(in the rows, 128 means zero)
One turn moves every row onto another: examples first, then more rows asked
rima: [143 146 129 121 155 126 146 122 159 103 137 151 104 111 149 119  98 132
 146]
Vonud: [131 158 122 119 159 132 152 119 157 110 132 150 101 103 148 126  98 129
 137]
Keru: [143 147 120 113 154 128 155 118 155 106 127 157 104 111 140 121  92 136
 143]
zaku: [128 100 122 115 103 142 146 108 136 109 119 180 133 136 155 134 142 120
 128]
safur: [ 83 143 118 133 134 131 133 104 104 135 145 160 107  76 133 120 114 108
 159]
Simor: [110 120 144 115  85 135 137  93  99 147 120 122 141 150 134  95 128 127
 142]
keto: [139 140 146 126 124 165 155 116 120 168 152 126 107  91 147  96 101 105
 137]
Funek: [155 153 135 145  99 153 132 114  88 103 110 154 103 136 132 137 127 121
 143]
rodaf: [125 103 122 118 105 152 153 108 135 112 110 185 132 143 144 124 141 122
 130]
limus: [108 158 145 127 116 145 117 102  80 124 148 161 120 115 125 116 148 142
 148]
bulu: [157 143 129 149  94 149 132 111  85 108 108 146 105 139 130 130 127 120
 148]
Fet: [108 118 137 115  81 133 144  96 105 148 120 116 142 140 140  92 119 131
 141]
Tepi: [118 133 115 155 105 126 154  99 124 108 101 144  93 101 128 138 102  96
 159]
Basor: [131 146 144 132 129 154 158 113 110 173 155 125 103  95 141  90 107 111
 139]
Mevi: [113 119 145 113  95 127 138  97 101 152 130 126 148 146 125  86 117 124
 148]
kabo: [124 109 116 116 100 136 153 113 134 101 116 179 124 144 144 138 138 119
 128]
gav: [112 114 139 108  81 134 140 100  92 148 129 129 133 146 129  93 124 129
 147]
nupir: [117 109 117 119 106 146 148 110 138 104 103 177 127 143 153 138 134 125
 130]
fipad: [120 162 139 129 118 148 119 102  78 129 156 155 118 113 122 111 150 135
 145]
tazag: [ 78 140 126 138 126 131 136  97  99 143 136 158 109  77 137 120 115 105
 158]
Tikog: [115 115 145 101  85 128 135  92 102 145 130 122 139 138 132  87 117 123
 147]
memuv: [139 153 138 131 127 160 156 114 112 169 145 118 112  97 155  91 103 115
 127]
Biseb: [134 160 120 120 157 134 150 122 156 103 134 152 109 109 154 115 102 130
 132]
Voruk: [123 144 124 155 108 124 152  99 119 111  99 139  91 100 131 136  95  94
 157]
Zod: [132 153 143 127 131 158 150 112 108 175 150 120 113  98 149  99 103 110
 132]
motez: [110 109 113 117 103 144 149 114 140 105 113 174 138 139 157 132 135 125
 125]
Dazif: [139 151 120 127 160 123 152 124 152 110 137 157  97 108 148 120  98 119
 142]
nud: [140 145 139 128 130 156 162 115 117 176 154 131 116  91 140 105  98 106
 131]

rima turns into zaku
Simor turns into Zod
tazag turns into Voruk
And these:
Fet turns into memuv
Basor turns into Dazif
Keru turns into rodaf
safur turns into Tepi

One turn moves every row onto another: examples first, then more rows asked
Ritu: [117 132 109 167 109 124  99 124 159 101 131 132 130  85 128 156 160 111
 145 137 122]
Kap: [142 108  93 136 169 117  85 132 136 107 145  95 144 115 119 124 158 117
 151 137 135]
kelo: [120 127 110 173 116 131 106 135 151  92 130 128 125 101 125 164 158 122
 161 132 120]
Pulu: [136 101 139 138  69 114 111 155 112 125 127 131 126 126 129 149 123 132
 145 140 149]
kif: [101 140 139 125 143 109  95 167 106 115 110  82 128 130 148 108 110 105
 147 167 127]
kefo: [124 124 113 142 128 126 120 175 110 140 133 158 117 134 154 128 130  84
 141 130 143]
zerig: [129 110 136 132  63 110 113 145 121 124 129 127 138 113 128 150 137 136
 132 145 158]
zete: [131 107 137 131  61 107 106 143 119 131 129 132 134 112 131 143 128 124
 129 146 153]
Mev: [120 128 112 144 134 133 136 181 111 124 133 146 126 142 148 146 146 109
 151 126 153]
fug: [ 91 150 136 122 141 110 107 162 116 105 113  71 145 123 143 121 132 123
 141 169 140]
zaleg: [116 134 109 132 118 120 115 158 123 147 136 158 130 113 156 122 140  76
 119 137 150]
fino: [147 104  96 137 167 115  77 133 133 115 144 102 136 115 123 115 145 103
 150 137 126]
dozu: [132 106 138 136  68 114 116 152 116 120 128 127 134 124 127 154 133 139
 142 142 156]
luvef: [108 139 107 137 128 129 141 169 123 121 137 139 144 126 146 151 166 116
 135 130 165]
lera: [104 116 146 117 135 112 122 128 126  96  84  97 131 104 115 115 115 107
 107 128 141]
rif: [ 90 151 134 116 135 105  99 153 120 113 113  76 146 111 146 112 129 110
 130 172 138]
Fali: [113 107 149 124 141 117 122 140 117  94  82 100 121 120 115 117 104 109
 121 125 134]
Vukof: [ 96 146 137 120 137 104  91 156 115 120 113  83 135 117 148 104 115  98
 134 172 130]
neze: [ 98 142 138 126 146 113 105 170 108 105 111  75 134 134 144 120 121 119
 151 166 133]
Vap: [136 103 139 135  64 109 104 149 114 131 128 135 126 120 132 142 119 122
 137 143 149]
lirad: [131 119 113 174 113 125  88 133 147 109 129 143 108 100 132 146 134  95
 159 133 105]
domo: [122 126 111 167 107 121  88 122 156 111 131 140 120  85 132 144 145  94
 145 137 112]
Mafed: [143 109  94 133 164 112  76 127 137 116 146 101 142 108 123 114 151 102
 144 139 131]
bave: [130 118 114 178 120 132  99 141 144  98 128 135 112 110 128 158 142 114
 170 130 110]
Nok: [140 111  93 133 165 113  82 128 140 112 147  97 146 108 120 119 158 111
 144 139 134]
vorit: [105 143 107 130 118 122 129 155 131 135 138 147 146 107 150 136 162  96
 116 136 164]
lov: [103 115 146 120 138 117 129 132 125  90  83  93 133 110 111 123 120 119
 112 127 145]
bab: [110 110 148 120 136 113 119 131 121 100  82 102 123 110 117 111 105 101
 111 127 135]
Bug: [109 111 148 123 143 119 130 139 119  88  82  95 126 120 112 124 113 120
 121 124 139]
ziv: [147 105  96 139 170 117  82 136 132 110 144  99 139 119 121 121 149 112
 156 135 130]

bave turns into kelo
vorit turns into zaleg
Fali turns into Bug
And these:
neze turns into fug
Nok turns into Mafed
zerig turns into zete

One turn moves every row onto another: examples first, then more rows asked
lata: [138 152  95 132 118 125 102 154 129 166 139 132 139 129 135 190 152 173
 107 105]
nuv: [177 129 159 125 119 113 143 142 134 113  89 122 119  96 148 180 148 126
 122 122]
Lilem: [140 154  81 137 110 117 112 130 130 148 130 111 152 134 126 176 153 174
  96 112]
lelas: [157 118 144 103 112 140 121 136 157 128 103 112  91 126 113 162 156 160
 102 143]
Puge: [116 118 107 140 107 139 103 131 144 157 125 136 146 114 141 157 160 152
  90  85]
mirid: [164 145 140 175  75 134 147 124 155 160 110 111 122  86 147 198 140 142
  99 125]
buzo: [132 150  90 133 111 111 113 127 128 151 128 120 154 139 139 170 151 167
  98 100]
dama: [154 108 158 144 120 122 158 128 165 123 131 143 127  89 112 209 157 151
 121 148]
mene: [164 114 135 105 116 135 118 131 164 129 100 120  95 119 110 163 151 165
  96 149]
livo: [185 139 124 171  87 119 153 121 160 152 117 104 129  81 153 186 139 131
 103 132]
rilok: [174 122 138 139 107 104 151 132 155 106  91 102 133  93 141 150 155 137
 126 136]
zez: [167 142 137 174  79 138 147 127 162 169 113 114 125  87 149 201 138 144
  97 130]
kol: [141 159  90 133 114 115 102 139 121 148 128 128 143 126 130 185 143 171
  96 101]
bos: [184 107 133 134 122 118 153 142 177 142 105 114 135  97 147 159 164 143
 131 157]
kasu: [168 104 134 121 128 130 134 142 176 124 104 117 123 113 121 145 157 158
 122 160]
puzu: [124 117 100 135 114 135 104 122 146 160 121 141 153 113 141 160 154 153
  80  92]
sovof: [165 143 141 173  79 137 146 127 156 165 111 115 122  87 149 203 137 141
  97 125]
lemo: [164 142 136 176  76 135 149 126 162 164 113 112 125  84 147 196 140 144
  99 129]
kuve: [138 140  86 124 120 112 109 133 128 148 128 121 152 137 139 171 149 164
  92  95]
goz: [115 118 111 131 110 146 111 127 138 163 124 130 149 126 141 161 165 147
  89  90]
Bosin: [132 144  90 138 112 115 114 136 140 165 138 122 154 139 142 168 157 174
 107 107]
Vup: [137 147  85 137 115 127 112 144 137 168 141 116 148 137 131 177 161 176
 109 118]
rigon: [162 122 160 110 129 130 123 146 142 106  93 127 106 112 126 168 146 142
 115 130]
mit: [181 146 136 171  87 119 146 133 150 147 117 109 117  78 155 192 136 128
 108 117]
labi: [147 115 159 152 107 116 162 121 157 103 126 124 127  90 108 194 158 148
 122 139]
Fogi: [170 107 152 109 140 140 129 153 160 133 103 132 110 118 130 171 154 148
 122 152]
vovi: [123 116 102 130 115 143 110 116 141 162 119 134 155 127 138 164 160 148
  78  96]
kozil: [136 152  96 131 118 114 106 134 126 158 130 135 148 135 143 183 145 167
  98  96]
kezan: [186 133 128 168  92 131 158 129 158 167 122 104 127  91 155 194 145 128
 110 137]
Mebos: [134 135  84 127 118 118 113 136 136 156 135 113 154 144 139 164 158 166
 101 104]
dak: [136 132  89 127 123 121 107 149 139 165 140 125 148 138 144 171 158 169
 104 100]
rulik: [162 115 136 109 112 129 114 138 170 125 103 123  92 110 111 155 148 169
  99 142]
nak: [151 107 139 142 116 110 163 139 155 127 143 155 130  75 130 200 163 125
 115 126]
Basu: [143 104 137 148 107 116 173 138 159 130 147 138 135  84 127 188 175 127
 122 133]
matib: [161 118 141 123 118 119 130 135 157  97  93 112 118 108 119 141 148 152
 116 141]
fim: [185 113 153 119 136 127 145 153 155 147 103 132 121  99 154 189 156 131
 130 142]
goza: [151 109 151 153 111 117 161 125 170 115 132 131 129  87 110 193 162 155
 125 149]
bomel: [154 112 136 140 113 107 169 120 144 115 131 145 136  80 123 201 160 122
 103 127]
Navur: [154 119 145 110 108 135 115 144 162 123 107 116  87 116 113 155 154 166
 107 137]
laza: [145 109 133 147 106 113 179 119 147 117 137 128 140  90 122 189 171 122
 112 134]
famu: [179 139 141 165  91 132 150 138 150 164 123 109 117  87 158 200 144 124
 114 122]
gon: [152 115 164 142 117 120 159 124 152 112 122 137 123  92 111 210 155 145
 118 138]
Pif: [134 144  93 132 121 120 107 141 137 171 138 137 148 137 146 179 153 173
 106 106]
Gor: [138 139  92 123 123 116 101 145 131 156 134 131 146 133 145 176 148 165
  97  92]

mirid turns into lemo
mene turns into lelas
And these:
livo turns into kezan
labi turns into goza
Bosin turns into Pif
rigon turns into matib
kol turns into Lilem
dak turns into Gor
Basu turns into nak
puzu turns into vovi
rilok turns into bos

One turn moves every row onto another: examples first, then more rows asked
Ruf: [ 85 130 127  96 142 157 148 158 130  96 124 118 138 168 129 126 136 121
 134 136]
malo: [121 126 102 130 156 169 103 120 155 109 146 147 111 128  88 113 129 121
 116 108]
tirar: [122 122 137 109 140 125 152 154 162 133 134 141 109 115 126 125 134 136
 159 115]
gokad: [105 112 100 113 131 173 103 133 143 114 138 156 132 138 131  95 139 145
 126 126]
tifo: [101 114 100 127 168 125 113 163 140  92 174 128 123 110 120 137 124 115
 125 142]
Vugu: [117 123 124 135 135 184 135 133 141 128 141  72 141 145 119 119 125 136
 134  94]
Silu: [131 117 111 126 180  97 135 114 156 103 131 113 121 114 133 116 129 123
 131 121]
kov: [109 131 131 116 121 154 124 135 138 116 132  72  92 122 151 114 125 124
 105 132]
Vit: [135 126 100 100 137 156  83 122 169  97 149 146 140 126 130 113 111 118
 106 125]
gufe: [131 115 130 129 153 130 125 139 139 106 144 100 197 119 126 137 123 127
 141 144]
Diten: [139 117 146 129 140 127 130 126 185 114 141 117 120 151 157  91 112 136
 141 138]
dofi: [121 126 133 125 147 140  74 134 145  99 153  90 102 127 147  82 131 130
 120 130]
Dud: [127 131 123 128 140 145 142 163 127 104 149  86 131 148 107  86 119 138
 143 164]
deta: [103 107 169 138 126 158  97 141 157 121 156 141 135 109 123 123 127 119
 148 118]
Pemer: [126  96 163 137 124 147 113 106 129 105 136 121 122 110 125 157 114 138
 143 126]
Goga: [112 139 132 135 164 140 141 153 128  79 152 131 126 139 148 151 109 120
 114 153]
Kula: [131 111 114 122 140 148 115 125 145 108 116  69 111 142  94 143 141 117
 122 110]
tozo: [133 147 163  96 142 143 117 128 136 120 144  82 137 113  91 116 123 128
 150 111]
zun: [112 143 122  94 149 150 135 135 106  76 143 111 154 145 142  99 100 127
 135 127]
fof: [152 111 150 112 123 137 102 125 141  73 117 125 152 149 124 136 107 111
 138 142]
totov: [166 113 118 131 122 149 123 142 125  92 139 114 146 112  99 141  92 118
 144 122]

fof turns into Ruf
zun turns into Vugu
Dud turns into tozo
And these:
Vit turns into gokad
dofi turns into deta
tirar turns into Silu
Pemer turns into Goga

One turn moves every row onto another: examples first, then more rows asked
zad: [138 119  98 119 107 131 140 132 143 125 103 148 106 162]
Kevop: [107 125 122 125  92 178 133 127 130 113 133 120 116 133]
zege: [143 115 145  98 122 121 142 116 128 162 123  87 120 151]
vusu: [152 123 117 147 107 114  94 137 125 130 119 127 118 133]
fugo: [147 146 122 110 110  99  99 122 113 137 105 113 128 115]
buluz: [141 106 118  82 140 160 118 103 131 125 148 132 113 128]
zerav: [136 142 130 108 131 150 127  91 113  98 124 131 143 172]
fege: [135 130 145 126 162 129 138 106  89 116 131 142 133 147]
furut: [160 105 130 119 128 123 133 136 135 154 144 120 116 166]
Zeka: [141 138 132  96 135 171 131 105 103 148 126  86 106 125]
kogol: [122 167 115 100 113 170 158 134  99 138 119 113 112 130]
ket: [132 142 138 153 126 142 147 105 112 102 121 122 153 139]
kiga: [115 143 113  98 102 120 156 134 120 137  90 131 111 150]
gak: [132 134 123 123 128 137 133 148 107 129 158 147 129  98]
dabi: [150 164 109 101 134 148 127 116  98 135 118 116 121  92]

dabi turns into kogol
zege turns into fugo
gak turns into Kevop
And these:
zad turns into furut
zerav turns into fege

